In the data rows, the value 128 means zero.
Here are some points, each followed by its number:
[99, 125, 139, 115, 97, 95, 148, 102] 0
[160, 146, 108, 111, 121, 98, 125, 95] 1
[158, 138, 99, 115, 132, 94, 127, 100] 2
[126, 131, 123, 110, 116, 97, 150, 104] 3
[138, 139, 162, 164, 104, 121, 138, 107] 4
[136, 136, 108, 115, 145, 116, 119, 127] 5
[143, 158, 120, 111, 145, 93, 134, 104] 6
[105, 133, 121, 134, 149, 143, 119, 140] 7
[147, 118, 109, 107, 106, 116, 121, 129] 8
[100, 129, 92, 139, 145, 154, 133, 135] 9
[119, 66, 158, 127, 115, 125, 112, 133] 10
[161, 129, 144, 157, 152, 129, 122, 124] 11
[123, 103, 162, 154, 138, 150, 162, 150] 12
[120, 126, 126, 138, 134, 142, 130, 137] 13
[153, 121, 128, 125, 103, 98, 113, 144] 14
[130, 130, 130, 94, 104, 104, 127, 145] 15
[105, 117, 113, 133, 152, 138, 85, 145] 16
[134, 146, 105, 126, 124, 155, 122, 118] 17
[131, 185, 116, 130, 104, 157, 115, 123] 18
[128, 125, 144, 161, 118, 124, 165, 141] 19
[140, 114, 129, 112, 124, 100, 105, 130] 20
[100, 162, 110, 139, 137, 129, 145, 137] 21
[138, 127, 119, 117, 147, 114, 139, 116] 22
[131, 162, 116, 127, 109, 149, 125, 129] 23
[116, 69, 154, 130, 110, 115, 128, 111] 24
[108, 78, 188, 126, 106, 130, 144, 116] 25
[126, 130, 106, 113, 152, 115, 119, 127] 26
[138, 108, 153, 165, 143, 146, 147, 135] 27
[124, 118, 122, 113, 114, 92, 160, 103] 28
[160, 172, 134, 119, 110, 96, 156, 134] 29
[133, 123, 132, 99, 100, 112, 111, 116] 30
[129, 137, 116, 125, 154, 145, 124, 127] 31
[125, 137, 102, 112, 143, 122, 108, 132] 32
New points follow, each followed by the number of its nearest point above by angle.
[137, 124, 120, 117, 123, 114, 159, 133] : 28
[92, 127, 121, 135, 138, 150, 137, 214] : 13
[110, 130, 117, 127, 151, 138, 122, 145] : 7
[92, 110, 122, 137, 123, 156, 140, 231] : 13
[111, 89, 151, 127, 113, 122, 129, 110] : 24
[126, 131, 129, 101, 106, 111, 98, 111] : 30
[126, 130, 122, 139, 111, 144, 91, 140] : 16
[183, 119, 134, 160, 144, 134, 137, 130] : 11
[216, 83, 226, 235, 151, 141, 131, 193] : 27
[117, 140, 124, 130, 144, 129, 136, 130] : 21
[126, 123, 132, 109, 99, 123, 103, 110] : 30
[112, 121, 133, 129, 123, 132, 140, 241] : 13
[159, 154, 128, 117, 125, 104, 158, 141] : 29
[137, 144, 122, 115, 155, 116, 128, 104] : 6
[139, 126, 163, 168, 108, 116, 135, 108] : 4
[151, 243, 24, 74, 242, 102, 138, 103] : 5
[128, 135, 155, 156, 115, 122, 131, 98] : 4
[153, 163, 123, 115, 142, 103, 164, 138] : 29
[108, 129, 97, 109, 110, 112, 105, 135] : 32
[105, 132, 117, 129, 118, 142, 125, 132] : 9
[105, 117, 131, 115, 138, 122, 127, 115] : 0
[116, 122, 123, 126, 137, 158, 160, 113] : 9
[54, 121, 109, 143, 161, 150, 146, 119] : 9
[116, 106, 128, 123, 141, 122, 137, 119] : 24
[146, 243, 20, 75, 242, 93, 136, 103] : 5
[119, 131, 117, 142, 133, 135, 111, 135] : 16
[121, 128, 130, 103, 103, 122, 113, 126] : 30
[141, 159, 110, 103, 135, 107, 150, 93] : 6
[158, 148, 134, 131, 106, 128, 168, 129] : 29
[148, 136, 125, 118, 122, 110, 149, 131] : 29
[133, 152, 110, 121, 130, 159, 106, 106] : 17
[130, 166, 116, 127, 111, 153, 127, 129] : 23
[88, 124, 134, 124, 103, 123, 142, 98] : 0
[118, 128, 123, 124, 126, 125, 149, 121] : 28
[120, 132, 117, 143, 116, 138, 101, 144] : 16
[135, 116, 140, 113, 101, 121, 100, 115] : 30
[133, 123, 132, 100, 100, 106, 96, 114] : 30
[123, 109, 130, 143, 127, 150, 128, 133] : 13
[130, 139, 90, 99, 129, 116, 99, 120] : 32
[125, 145, 115, 130, 148, 152, 125, 135] : 31
[127, 137, 110, 74, 115, 126, 104, 104] : 30
[151, 133, 121, 125, 132, 125, 107, 109] : 1
[121, 147, 98, 97, 105, 106, 149, 145] : 15
